Z: [153 164 149 151 172 160 150]
X: [169 149 109 166 103 159 139]
U: [ 91 164 152 151 172 160 149]
where: [150]
Z, 7
where: [139]
X, 7
where: [109]
X, 3
which: [ 91 164 152 151 172 160 149]
U
where: [159]
X, 6
where: [169]
X, 1

S: [102 127 134 119 110]
T: [ 91 109 129 138 120]
M: [126  92 123 131 139]
H: [109 139 127 128 128]
K: [123 107 124 126 118]
where: [102]
S, 1
where: [119]
S, 4
where: [92]
M, 2
where: [138]
T, 4
which: [ 91 109 129 138 120]
T
where: [91]
T, 1
which: [123 107 124 126 118]
K

C: [146  94 116 133]
W: [145  94 116 138]
Q: [111 157 139 148]
where: [138]
W, 4
where: [111]
Q, 1
where: [139]
Q, 3
where: [133]
C, 4
where: [145]
W, 1

didin: [127 136 125 112 120 136 159 110 109 139 112 106 150 125 110 126 141 141
 121 108 150 111 146 132  97 138 117 131 136 122 132 163 127 127 147 118
 123 132 121 132 130 128 128 136 103]
vasuz: [126 119 118 119 126 121 127 132 127 126 116 138 130 134 134 133 125 129
 131 124 140 133 116 127 134 140 131 120 125 130 130 122 124 134 124 139
 111 120 127 130 129 125 122 136 127]
Faz: [131 128 128 131 123 120 130 129 133 134 124 144 125 122 132 110 126 120
 137 128 117 140 133 124 122 130 117 126 151 130 136 127 122 127 129 116
 111 141 129 139 139 125 131 133 135]
tovid: [132 122 133 116 132 122 129 120 131 128 124 131 135 132 115 116 121 110
 128 126 127 132 123 126 132 106 140 123 129 129 130 133 124 122 121 115
 134 123 141 131 129 127 117 124 130]
Nese: [123 126 131 129 121 128 123 128 128 124 138 124 134 118 107 137 132 120
 123 126 128 137 121 135 131 131 125 137 125 112 111 123 137 137 126 136
 134 137 150 122 125 124 132 130 128]
vasik: [120 124 128 133 127 125 129 125 129 127 124 127 128 126 128 128 136 126
 126 125 132 132 126 126 126 129 128 131 125 130 127 123 134 126 129 135
 132 123 131 128 128 128 130 132 133]
Fimit: [123 127 127 127 121 148 129 119 122 115 127 132 136 139 136 127 144 130
 132 121 133 143 128 124 107 110 128 139 121 110 125 113 130 116 139 142
 118  97 137 116 123 129 144 125 144]
Ven: [139 134 131 132 122 140 140 122 133 129 137 121 124 129 132 136 129 122
 142 142 133 128 120 128 123 143 128 122 117 136 112 155 128 140 135 139
 124 146 137 120 116 136 135 125 122]
which: [123 127 127 127 121 148 129 119 122 115 127 132 136 139 136 127 144 130
 132 121 133 143 128 124 107 110 128 139 121 110 125 113 130 116 139 142
 118  97 137 116 123 129 144 125 144]
Fimit
where: [113]
Fimit, 32

Zavi: [131 120 123 145 130 142 122  93 121 124 129 142 129 126 123 122]
tol: [125 132 134 105 127 126 137 143 130 135 133 126 145 128 131 112]
tusip: [128 137 120 120 127 111 118 164 131 119 120 110  98 129 163 110]
which: [125 132 134 105 127 126 137 143 130 135 133 126 145 128 131 112]
tol
which: [128 137 120 120 127 111 118 164 131 119 120 110  98 129 163 110]
tusip
where: [111]
tusip, 6

Kora: [129 162 164 164 164 164 164 164 164 163]
tugo: [128 128 128 128 128 128 128 135 162 164]
ruver: [128 128 128 128 129 128 128 137 162 164]
tela: [128 128 129 142 163 164 165 164 163 164]
sedo: [129 127 128 128 129 129 128 140 163 164]
liga: [127 128 137 162 164 163 164 164 164 164]
which: [129 162 164 164 164 164 164 164 164 163]
Kora
which: [128 128 128 128 128 128 128 135 162 164]
tugo
which: [128 128 128 128 129 128 128 137 162 164]
ruver

kapi: [137 126 115 143 128 121 115 113 125 111 121 115 105 128 155 106 145 144
 134 134 126 105 152 106 108  96 141]
vesaf: [130 114 131 143 116 147 126 104 132 127 137 126 140 120 112 129 114 129
 109 122 124 127 139 147 126 134 136]
sur: [134 126 129 135 145 119 138 120 111 131 117 145 140 130 121 128 121 133
 130 138 117 116 139 141 111 135 123]
where: [123]
sur, 27
where: [124]
vesaf, 21

bobip: [132 148 126 119 128 132 127 110 140 130 127]
Dabe: [123 143 122 128 141 126 142 142 133 122 134]
ritov: [130 121 115 118 101 130 125  87 121 129 128]
vipu: [125 132 136 104 107 146 133 114 138 126 134]
pubuv: [129 130 110 127 131 130 121 148 105 132 132]
zeram: [134 118 110 140 122 118 119 126 122 137 127]
tedi: [134 138 117 136 126 125 127 155 118 139 125]
where: [123]
Dabe, 1
which: [123 143 122 128 141 126 142 142 133 122 134]
Dabe
where: [101]
ritov, 5
where: [107]
vipu, 5

